In the rows, zero is written as 128.
Which row each row swaps with, under one turn or mirror
The rows were stretched afterwards, more along some directions than others.
K320: [127 120 132 108 151 143 131 101 117 153 161 140 134 116 105 135 161 103
  82 142 125 145 105]
K34: [146 142 152 115 146 136 143  88 138 153 180 135 127 105 117 133 110 137
 108 133 108  95 156]
K367: [130 138 167 127 122  93 123  84 133 150 146 118 123 115 126 141 127 114
  85 139 135  94 117]
K53: [129 137 125  89 159 138 126  71 107 107 146 159 117 122  97 131 159 120
 143 148 126 120 108]
K693: [144 134 150 119 146 140 152  88 130 160 174 130 127 106 113 133 101 144
 124 136 106  98 163]
K101: [113 127 131 144 140 157 134  94 117 162 152 119 100  89 101 151 159 104
 108 149 137 142 162]
K580: [126 134 172 130 123  87 123  94 138 146 143 119 123 110 127 147 121 115
  85 140 130  90 126]
K293: [133 137 127  80 153 138 127  76 113 100 146 167 118 115 103 129 157 118
 140 151 123 111 104]
K369: [137 154 193 123 152 134 141 101 130 138 165 125 119 112 124 129 142 124
 127 165 115 124 158]
K103: [116 123 119 134 151 155 130  87 112 168 162 117 104 100 105 153 146 108
 108 139 140 149 153]
K157: [ 90 120 139 104 138 140 132  72 135 153 155 105 113 131  68  93 139 161
  88 130  87 140 140]
K608: [125 126 135 107 142 147 120  98 118 148 168 136 135 112 106 121 170 109
  81 148 115 152 105]
K991: [135 132 132 139 131  86 142  95 114 152 166 126 127 114 113 128 130 110
 104 134 140 102 136]
K420: [119 134 128 136 149 157 133  84 118 157 153 120 102  99 108 156 155  97
 104 143 141 144 149]
K273: [127 129 130 129 148  82 152  96 117 150 163 129 120 111 108 142 121 106
 104 126 134  81 142]
K469: [140 162 142 112 154 129 106 112 134 145 141 150 120 118 126 156 135 124
 131 151 167 127 149]
K298: [121 127 135 113 139 139 126 101 127 155 164 147 140 109 105 123 171 110
  88 154 117 145 116]
K300: [131 156 142 109 156 140 103 116 133 139 141 153 109 116 121 156 147 121
 131 157 160 127 160]
K829: [122 136 123  79 153 146 122  70 109 106 143 160 112 123  96 128 158 124
 148 151 124 122 103]
K865: [128 143 122  85 160 147 127  76 108 105 139 168 115 120 102 139 155 114
 151 152 131 119 113]
K488: [134 140 140 132 142  84 145  94 115 152 172 125 121 104 108 132 121 106
 108 129 135  83 153]
K294: [137 148 139 106 157 123 108 114 133 139 143 160 114 126 126 161 141 126
 137 154 164 114 149]
K327: [125 153 196 121 151 144 138  95 132 134 167 125 114 107 112 125 140 125
 131 158 109 122 157]
K636: [138 135 117  89 159 147 122  78 108 113 146 161 121 120 101 134 158 120
 146 154 127 125 111]
K902: [ 95 130 145 105 140 136 131  70 131 154 163 102 109 135  78  93 138 158
  91 128  90 129 141]
K342: [117 123 131 142 143 140 132  99 119 161 157 118 104  99 113 159 149 107
 101 148 139 139 163]
K623: [106 158 148 120 146 158 116  60 122 171 158 102 111 106  68 114 115 146
  95 141 119 144 162]
K942: [133 150 135 107 152 131 103 118 135 142 139 156 115 118 121 165 147 123
 136 154 170 130 151]
K77: [137 152 132 110 160 132 104 116 132 151 147 153 120 118 121 163 140 120
 133 148 171 131 153]
K635: [145 159 135 111 153 131 101 118 138 142 149 155 123 114 131 156 139 124
 140 156 167 129 151]
K755: [138 160 146 115 155 131  99 116 133 140 146 153 121 116 126 166 146 118
 129 159 172 130 151]
K316: [127 152 192 131 152 137 134  97 134 143 161 122 116 108 122 129 140 123
 115 163 106 124 159]
K899: [127 121 136 112 141 142 132  94 127 147 158 138 136 112 107 118 162 119
  82 149 109 148 103]
K966: [117 163 156 120 155 147 120  58 109 171 173  95 112 121  81 106 109 147
  97 140 110 143 168]
K671: [124 141 183 126 116  98 123  78 130 136 140 114 114 115 118 133 130 119
  88 147 126  95 119]
K166: [142 142 152 108 158 135 153  81 128 159 183 127 125 101 114 133 100 140
 107 132 102  99 164]
K336: [130 136 127  83 158 144 133  73 107 108 146 158 117 118  94 131 150 121
 154 148 123 116 107]
K782: [ 90 132 135 103 136 134 134  77 139 154 158 105 113 132  82  90 137 149
  93 122  92 135 139]
K305: [113 163 142 117 149 157 120  61 112 175 164  95 110 107  69 107 115 137
  91 135 120 145 162]
K68: [129 133 124  75 160 135 126  75 111 103 150 164 116 121  99 137 154 125
 149 149 125 116 107]
K259: [ 92 126 140 101 140 121 129  78 131 154 167 108 112 140  82  96 141 152
  77 124  95 127 141]
K67: [135 129 143 113 143 130 154  87 131 151 183 135 126 105 103 125 109 153
 122 137 103 100 165]
K951: [134 155 189 118 165 139 142  92 120 136 163 122 110 111 119 131 141 127
 122 168 111 125 145]
K572: [117 131 125 138 154 148 129  90 107 170 158 116 100 100 109 168 142 101
 102 147 147 146 163]
K990: [139 159 142 110 151 135 104 110 137 135 142 159 121 122 127 153 140 124
 132 153 165 133 149]
K855: [134 132 149 112 143 139 145  83 132 154 178 126 127 106 106 126 109 149
 104 139  98 109 162]
K202: [133 136 129  90 158 140 123  77 106  97 145 164 113 125 105 135 160 115
 143 150 127 118 106]
K373: [137 133 176 129 125  96 117  82 132 142 142 122 120 113 122 145 127 122
  87 145 132  90 119]
K422: [131 137 122  83 162 140 131  77 108 107 149 161 123 124  99 134 158 118
 140 150 125 122 106]
K606: [141 153 136 106 162 132 104 113 131 130 143 165 113 118 125 164 145 127
 139 157 169 123 150]

K202 is swapped with K990
K336 is swapped with K77
K899 is swapped with K316
K320 is swapped with K327
K298 is swapped with K951

